(in the rows, 128 means zero)
Z: rows in 3 groups, each row roughly a mix of its group's directions
Z (94 x 16)
[[ 84 136 122 103 154 149 133 156 131 157 132 137  75 189 110 131]
 [121 151 119 153  84 130 118 169 117  96 131 130 111 126 110 202]
 [ 96 141 159  99 134 120  98 116  62 152  95 132 139 117 134  85]
 [ 93 158 121 101  96 146 103 190 103 122 144 120 119 165 101 147]
 [136 123 153 117 149 144 116 122  74 148 110 110 149 122 152  53]
 [142 115 142 139 161 153 147 105  94 136 131 126 119 140 167  51]
 [ 84 130 152  96 112 108 108  69 131 112 116 146 167 104  94 113]
 [122 141 118 119 134 122 146 185  55 138 112 137  94 143 146 155]
 [127 142 124 133  92 133 102 163  80 112 116 131 110 156 107 195]
 [122 151 126 156  82 131 119 169 111  97 126 132 114 123 112 201]
 [146 110 138 128 145 116  88  60 169 135 114 110 158  94 127 105]
 [133 109 135  94 169 120 125  89 127 159 121 119 150 124 146  54]
 [151 100 153 137 133 125 107  59  88 103  92 127 158 105 121 125]
 [112 141 118 118  91 102 110 146 174 126 130 136 137 124  86 198]
 [119 142 118 124 144 133 155 175  66 145 126 142  80 155 163 122]
 [ 95 137 120 130 104 126 112 109 195 101 145 133 125 127  84 177]
 [ 81 144 132 101  86 116 100 121 143 109 133 148 135 147  74 174]
 [130 109 142 112 171 136 145  98 151 167 128 128 142 138 139  51]
 [ 98 145 121 150 104 141 133 137 207 111 163 136 110 137 101 157]
 [110 168  92 129 102 117 122 164 172 125 181 134  94 139 156 127]
 [117 107 154 106 148 136 111  56 107 118 111 128 158 127 114  76]
 [153  79 156 130 166 152 135  79  96 126  89 117 152 133 106 113]
 [110 142 150 106 132 143 108 131  85 148 129 117 147 127 148  44]
 [ 84 132 144 123 105 119 120 106 152 119 115 162 117 149  72 185]
 [146 112 137 116 119 113  88  74 162 117 118 109 184  94 103 124]
 [ 92 149 132 158 126 155 167 156 193 123 165 132 111 116 131 105]
 [155 118 143 146  95 124 120  87 133  88 136 120 191  85 127 105]
 [191  89 133 165 155 150 145 129  92 128  93 110 123 133 133 158]
 [137 118 120 132 170 121 138  94 185 147 136 111 133  87 160  80]
 [ 97 117 169 113 111 133 107  82  97 108  95 142 165 125  78 129]
 [155 121 119 135 170 134 121 108 120 146 134 104 116 114 185  61]
 [113 143 119 123  89 139 119 169  92 104 134 138 110 174  99 183]
 [126 134 112 152 125 151 149 171 204 131 159 118 106 143 113 156]
 [164 113 133 124 113 102  98 107  61 120  87 133 142 127 122 173]
 [158 103 138 134 167 113 135  81 160 155 113 120 149  89 155  84]
 [ 96 140 123 150 109 140 132 126 203 104 154 134 112 132  94 169]
 [126 138 130 107 105 114  90 127  41 112 102 134 128 139 123 157]
 [101 136 135 120  84 119 121 144 146 112 123 144 145 134  70 195]
 [128 127 160 118 138 151 110 124  67 142 110 113 152 130 141  57]
 [118 157 112 145  88 123 104 163 108  93 129 122 111 111 121 200]
 [141 102 136  90 165 117 129  85 123 158 118 125 158 132 139  61]
 [134 115 116 132 156 144 186 121 125 128 158 149  98 170 160  79]
 [141 138 119 163  89 123 126 156 128  98 125 133 118 120 111 212]
 [155 108 142 144 167 151 145 106  86 134 117 118 127 122 167  62]
 [167 104 111 120 168 102 115  87 168 149 118 103 147  87 153 111]
 [122 114 140 120 144 118  77  46 151 123 109 116 143 102 117 114]
 [ 68 166 125  97  98 122 109 126 161 121 170 140 133 136 123  86]
 [165 104 129 116 160  97 106  74 116 146  97 115 152  89 154 105]
 [ 99 138 128 108  90 108 129 152 126 123 120 156 131 150  79 197]
 [136 142 125 146 141 153 123 131 147 139 161 109 118 129 175  47]
 [161 110 132 111 144  98  89  85  73 138  86 120 144 107 146 127]
 [115 129 123 139 162 136 155 114 199 140 154 120 121 101 152  77]
 [142 113 115 143 155 134 163 123 218 142 153 119 130 118 132 113]
 [ 99 139 117 140 105 127 128 131 196 107 146 137 113 129  91 187]
 [ 88 149 153  97 131 144 104 133  85 149 125 125 134 143 132  56]
 [105 148 134 161  94 141 165 169 185 109 157 134 139  98 115 143]
 [ 97 130 134 108  88 115 127 117 163 113 137 157 146 154  69 174]
 [129 141 133 123  92 127  94 160  63 118 107 129 125 152 106 180]
 [157 113 138 108 148 121 130 120  55 148 107 125 147 131 159  76]
 [155 117 134 112 156 118 119 124  52 152  95 119 134 117 164  93]
 [196  91 120 166 157 136 153 132 115 129 101 112 118 124 142 170]
 [125 104 157 114 153 139 108  62  82 123  94 126 146 132 118  89]
 [151 106 128 137 172 147 159 110  80 127 124 124 114 134 171  71]
 [166 129 126 149  97 103 121 103 136  99 138 119 177  67 155 114]
 [128 121 128 136 163 126 150 101 191 144 142 117 136  88 155  75]
 [164 126 135 151  93  99 127 119 127 105 119 124 180  61 138 146]
 [124 138 122 121  89 132 111 161  78 105 124 136 116 168  99 187]
 [186 100 135 169 139 140 136 140  84 125  89 115 123 124 133 175]
 [109 155 115 108 105 135 144 193  77 127 155 138 112 167 141 113]
 [145  94 157 135 129 147 120  59 113  93 113 122 172 122 102 105]
 [105 152 127 117 120 140 137 183  49 126 124 135  98 150 142 129]
 [117 121 144 140 148 123  92  53 188 141 119 130 120 117 124 111]
 [105 164  95 128 119 110 114 161 136 138 148 142  62 151 152 166]
 [163 108 123 126 163  98 114  75 140 140 107 112 143  76 162 107]
 [137 114 137  94 140 111 100  90  49 134  96 135 136 143 136 106]
 [ 87 144 123 135 106 129 122 121 198 115 150 146 105 145  93 170]
 [175 106 131 163 137 129 137 146  88 131  86 122 115 122 129 193]
 [174  94 114 131 163 103 139  79 176 139 120 118 148  95 146 124]
 [ 84 143 120 101 152 128 133 168 125 168 118 142  74 166 114 155]
 [112 137 126 113  80 116 111 149 149 102 133 126 160 120  77 188]
 [141  83 157 118 156 129 135  73 108 126  83 127 167 109  98 126]
 [118 138 138 117  94 134 106 154  54 117 110 141 122 168 103 163]
 [155 137  97 151 124 154 142 159 168 119 185 110 109 152 161  98]
 [103 136 152  99 150 135 105 125  68 159 103 125 128 133 143  68]
 [167 111 120 144 172 139 133 104 123 133 130 100 127 102 180  72]
 [ 87 152 120 129  93 131 114 136 192 110 158 137 115 141  91 165]
 [193 104 126 177 127 134 135 133  99 113 103 116 125 116 140 180]
 [ 98 146 136 161 100 153 174 169 178 111 162 143 122 128 110 138]
 [142 116 140 108 157 121 126 105  56 152 102 134 128 137 159  79]
 [171 144  98 163 110 134 143 179 155 123 170 109 120 121 172 124]
 [162 112 141 109 142 119 129 126  53 146 101 122 159 123 152  86]
 [109 147 122 112  79 107  96 147 176 123 140 129 151 125  86 176]
 [100 129 125 113 156 139 139 168 114 164 106 138  77 171 107 168]
 [163 101 132 149 173 147 169 113 100 136 123 124 119 127 171  75]]
which group is each row in? (one row of each group first)
[103 103 154  93 165 132 118  65 105 137  96 134 140 136 104  93] : <11>
[134 143 109 165  98 126 130 158 158  98 139 124 108 108 120 204] : <53>
[151 109 141 144 143 132 115  71 188 139 135 117 153 111 138  78] : <103>

[123 133 161 117 133 147 115 150  62 155 104 116 151 123 140  69] : <11>
[140 116 142 139 163 151 150 108  88 138 127 130 115 142 169  55] : <103>
[159 115 141 108 138 121 114 124  54 139 100 112 165 111 150  88] : <103>
[174 111 130 158 104 114 123  83 134  87 129 121 173  80 138 136] : <11>
[132 135 134 133  87 141 118 179 101 123 121 134 127 169  89 187] : <53>
[ 77 156 126  96 102 116 117 112 173 117 170 139 150 120 120  83] : <11>
[141 111 121 143 152 136 167 126 218 144 153 123 136 122 127 111] : <53>
[162 122 140 152 161 139 111 128  90 145 100  93 133  84 171  91] : <103>
[108 128 123 105 143 153 141 126 170 134 171 117 139 151 131  51] : <11>
